One turn moves every row onto another: examples first, then more rows asked:
j_509: +3.50, +1.73, -0.55, +2.70, -1.32, -0.77, +1.85, +1.28, -0.85, -0.10, +2.06, -0.74, -0.93, +0.92, +2.48, +1.20, -0.74, -2.18, -0.06, -0.22, -4.09, -0.84, +1.65, -3.73, -1.41
j_63: +2.15, -0.75, +0.45, +0.03, -1.61, -0.22, +0.02, -0.54, -1.85, +0.38, +2.35, +2.51, -2.44, +1.55, +1.02, +0.26, -1.63, -0.07, -0.27, -1.35, -3.18, +0.42, -1.09, -0.41, +0.61
j_767: +2.16, +1.27, +1.45, +2.00, -4.29, -1.26, -0.43, -0.60, +0.03, -1.55, +3.73, +0.23, +0.75, +1.23, +1.77, +3.66, -1.20, +1.47, +0.88, +1.66, -2.34, +2.73, +0.82, +1.58, +1.27
j_528: +0.89, -0.31, +1.38, -1.33, +0.45, +0.33, +0.74, -0.72, +1.92, +1.10, +1.96, -0.43, -1.35, +2.99, +1.32, +1.63, -1.65, -0.13, +2.91, +0.50, -0.50, +1.89, -2.06, -1.60, -1.95
j_998: +1.35, -0.99, -0.91, +0.51, +0.79, -1.25, +1.91, +2.75, +1.78, -0.67, +1.62, +0.05, +1.18, +1.47, +2.15, +2.21, +0.57, -1.09, +2.87, +1.16, -2.63, +1.36, +0.42, -2.92, -1.77
j_910: +3.03, +2.99, -0.53, +0.12, -2.65, +1.95, -0.59, +0.00, +0.11, -1.69, +2.48, -1.83, +0.60, +2.59, +0.44, +2.97, -0.76, -2.21, +2.32, +2.23, -4.20, +2.46, -2.20, +0.79, -1.56
j_119: +1.89, +0.37, +0.69, +1.48, -1.35, -0.59, -1.56, +1.62, -0.82, -1.91, +1.77, -0.67, +0.23, -0.43, -0.78, +0.59, -0.23, -1.28, -0.20, -1.86, -2.30, -0.96, -1.33, +0.37, +0.11
j_178: +0.39, +1.84, -1.82, +0.60, -1.12, -2.11, -0.96, -0.46, -1.01, +1.70, +3.48, -1.04, -1.67, +2.49, +2.42, +0.74, -2.38, +1.66, +2.15, -0.03, -2.65, +1.50, -2.88, -0.18, -1.06
j_219: +2.66, +1.23, -0.48, +4.63, -0.71, +0.62, -0.65, -0.40, +1.81, -0.01, +1.42, -1.38, +1.57, +2.09, +1.53, +1.96, -0.48, +0.46, +0.71, +0.28, +0.92, +0.04, -0.77, -1.67, -1.98
j_393: +1.56, +1.34, -1.31, +0.44, -0.68, -2.50, +2.00, +2.52, +0.93, -1.83, +1.64, -1.20, +0.36, +1.93, +2.89, +4.23, +1.45, -1.07, +2.98, -0.79, -3.18, +1.23, +0.00, -2.58, -0.62
j_251: +0.77, +2.13, +0.73, +1.39, +0.44, +0.30, +0.17, +2.12, +0.16, -2.14, +2.86, +0.42, -0.24, -0.61, -0.16, +2.69, -3.28, -1.78, +1.78, +1.57, -2.75, +1.98, +2.52, -0.16, -1.96
j_92: +2.51, +2.13, -1.09, +1.99, -2.74, +0.15, +0.01, -1.62, +0.30, +0.55, +2.30, -3.95, +0.55, +1.68, +2.68, +4.30, -0.31, -0.01, +2.99, +0.25, -3.47, +0.71, -1.51, -1.69, -0.65
j_22: +0.83, +3.72, +0.53, -0.32, -1.09, +0.08, -2.05, -0.54, -0.62, +0.90, +1.89, +1.43, +1.97, +0.71, +1.70, +4.24, +0.04, +0.53, -0.79, -0.80, -2.60, +2.07, -0.68, +0.52, -0.06
j_449: +2.37, +0.10, -0.47, +1.36, -3.53, -1.57, +1.23, -0.54, -0.53, -0.92, +0.65, +0.93, -0.13, +1.82, +2.84, +1.59, -2.59, -2.33, -1.46, +1.09, -2.80, +0.18, +1.80, +1.43, -0.85
j_668: +5.28, -0.70, +0.32, +0.33, -2.54, -0.96, -0.50, -1.67, -0.74, -0.10, +3.87, +1.88, +0.86, +2.78, +1.14, +1.94, -2.01, -2.34, +1.33, -0.69, -2.45, +3.43, -0.42, -0.58, -2.37
j_410: +1.78, +1.58, +0.39, -0.70, -2.27, -1.71, +1.80, -0.49, -1.38, -1.68, +0.24, +1.29, -0.19, +3.44, +2.33, +2.20, -1.13, -0.05, -2.12, +1.59, -2.12, +0.78, +1.04, +1.58, -0.06
j_281: +1.91, +1.09, -0.87, +1.55, -2.82, -1.26, -0.24, +0.72, +0.46, +1.41, +4.20, -1.67, -0.48, +2.67, +1.68, +1.57, -2.59, +2.39, +2.66, +0.78, -1.25, +2.25, -1.76, +1.18, -2.37
j_184: +4.44, +2.90, -1.58, +1.20, -0.44, -0.74, +1.55, -0.33, -1.11, +0.28, +1.52, -0.66, -1.56, +3.68, -0.04, +3.23, -2.07, -3.52, -1.03, +0.92, -3.44, +2.50, +0.12, +0.36, -1.36
j_475: +2.19, +0.27, +1.70, +3.37, -0.47, -2.62, +1.29, -1.64, -0.50, -4.02, +2.38, +1.26, +0.53, +1.92, +0.79, +3.04, -2.02, +1.48, +1.08, +0.57, -2.27, +3.81, -0.33, -1.02, -0.55
j_127: +1.76, +3.18, -0.60, +2.82, -0.95, -2.02, -0.40, -0.82, +0.10, -0.58, +4.95, +0.62, +2.83, +4.30, +1.28, +0.46, -0.83, +1.89, +2.15, -0.88, -2.04, +1.54, +0.32, -0.37, -0.13
j_380: +1.10, +3.22, +2.84, -0.34, -0.63, -2.06, +2.05, +1.96, +1.47, -2.35, +2.84, -0.13, -0.35, +2.83, +2.20, +2.24, +0.01, -0.73, +0.59, +2.42, -0.78, +1.98, +1.63, -1.57, -0.74
j_657: +4.53, +3.02, -0.68, +1.27, -0.15, -0.07, +0.13, +1.73, -1.74, -3.90, +1.77, -0.50, -0.25, +3.68, +2.48, +1.11, -1.46, -0.38, +0.96, -1.59, -2.09, +1.70, +0.30, -2.37, +0.84
j_850: +1.82, +3.90, -0.10, +3.12, -1.34, -2.00, +0.62, -0.62, -0.97, +1.36, +1.90, +0.20, -0.24, +1.97, +0.01, +3.47, -0.37, -0.59, +1.49, -1.01, -3.09, +1.54, +2.68, -2.54, -3.39
j_696: +2.41, +3.46, -0.26, +1.57, +0.13, +0.01, -0.50, +0.79, +1.84, +0.36, +0.59, -0.18, +0.43, +3.76, +1.99, +2.05, -2.16, -2.58, -1.64, +1.92, -1.10, +3.17, +0.42, +0.97, +0.16
j_147: +2.01, +1.64, -1.38, +0.19, -0.24, +0.64, +0.10, -0.98, +1.12, +0.74, +0.17, +0.75, -0.46, +2.28, +1.00, +2.98, -4.54, -0.52, +0.79, -1.20, -0.37, +3.21, -0.67, -2.76, +0.15
j_832: +0.52, +2.47, -0.53, +1.54, -0.53, -1.62, +0.59, -0.03, -0.10, +0.64, +5.50, +1.46, +0.20, +2.08, -0.96, +0.65, -1.47, -0.28, +2.30, -2.39, -2.88, +0.25, +0.06, +0.81, -2.38
j_921: +1.74, +1.13, +0.49, +0.07, +1.23, -1.83, -0.35, +0.44, +2.57, -2.37, -0.69, +0.76, +0.36, -0.80, +0.66, +3.18, -1.19, -0.28, +2.26, -1.02, -2.19, +0.97, -1.63, -0.29, -1.22
j_526: +5.59, +0.23, -0.70, +1.15, -0.48, -2.09, +0.18, -0.47, +0.86, -3.62, +0.50, -1.04, +1.78, +0.85, +0.67, +2.80, -0.48, +0.01, +2.96, +0.12, -3.43, +1.20, -1.54, -1.01, -1.27
j_777: +0.79, +2.51, +0.19, +0.63, +0.47, -2.44, +0.58, -2.50, -0.71, -1.87, +3.27, -1.17, -2.00, +2.57, -0.53, +2.99, +0.02, -2.30, +2.24, +0.65, -1.29, +0.62, -2.36, -1.17, -2.50
j_173: +2.37, +2.90, +0.45, -0.26, -0.08, -0.64, +0.13, -0.03, +1.36, -1.19, +4.53, -0.42, +1.32, +2.81, +2.43, -1.41, +1.38, -1.87, +0.25, +0.08, -0.43, +2.31, +0.11, -1.07, -1.80

j_832 moves to j_184
j_393 moves to j_281
Where do these go?
j_219 moves to j_22
j_767 moves to j_380
j_173 moves to j_147

